In the data rows, the value 128 means zero.
Some points, each followed by its number:
[127 128 107 125 164 152 151 132 129 116 101 125 140 124 127 151 125 139 158] 0
[168 118  70 145 204 161 164 133  88 117 214  81  18 212 254 181 205 114  52] 1
[124 120 132 106 149 148  96 120 129 120 141 104 154 116 181 172  92 135 150] 2
[135 104 138  80 111 141 118 115 152 113 112  75 182  49  64 150  79 109 196] 3
[121 232 167 109  15  40  50 124 195 211 114 244 198 107   9  30  24 116 222] 4
[134 123 121 105 152 155 122 138 125 126 154 103 130 128 202 178 104 136 144] 5
[120 119 160 161 123 122 104 124 147 137 121  96 177 145 143 146  75 127 163] 6
[140 115 121 120 169 151 112 135 143 127 172 115  55 129 230 196 193 132  49] 7
[128 134 106 110 140 142 131 133 102 114  65 214 126  76  22  63  69 101  49] 8
[ 97 176 104 151  76  82 167 106  97 139  58 211 129 175  12  29 183  82 100] 9
[ 74 220  86  88  58  58 148  86  67 126  22 255  66  51   6   9 125  44  42] 10
[130 120 134 127 131 133 109 131 128 136 141 105 163 119 153 164  84 139 162] 11
[130 160 109 122 104 126 163 129  49 136 127 206  73 129   4  60 204 136   2] 12
[135 107 120 120 142 142 132 130 138 117 131  79 178 109  84 139 103 132 184] 13
[136 131 109 114 172 160 136 134 111 121 221  84  62  88 248 211 115 110  70] 14
New points follow, each followed by the numbers of its three nearest points above by angle, seen from the average point of the numbered points, nearest first.
[116  84 179 198  82  85 180 169 177 126 126  76 188 185 128 124 147 166 183] 6 13 11
[142 119  91 129 136 141 169 122 132 122 110  91  64 150  39  91 228 140 189] 9 0 12
[144 135 113 108 154 139 119 122 107 107 132 121 156 107 108 141  81 124 144] 13 3 11
[141 124  97 116 156 132 138 124  93 108 122 185  94  93  47  74 178 120  60] 12 8 10
[143 117 115 123 150 147 154 130 134 133 138  95 142 130 136 167 141 142 176] 0 13 5
[129 120 140 111 159 164  77 130 170 132 177  83  89 132 213 172 177 144  60] 7 14 1
[131 138 109  95 159 144 130 134 123 126  85 140 150  42 113 147 111 112 165] 3 0 13
[132 123 102 111 163 161 139 131 121 119  74 181  69  45  61 159 171 115 175] 0 8 3
[101 139  97 171  99 116 175 136 122 126  44 160 111 218  31  71 210 131 181] 9 12 10
[143  89 185 117 119 138  80 142 171 138 155 123  99 131 207 181 141 126 104] 7 5 2
[122 175 153 113  71  88 107 130 134 122 123 147 186 123  73 105  71 130 163] 4 3 6
[ 93 177 137 101  99  91 129 121  94  97  97 172 170 109 105  88  89 120 111] 10 4 9
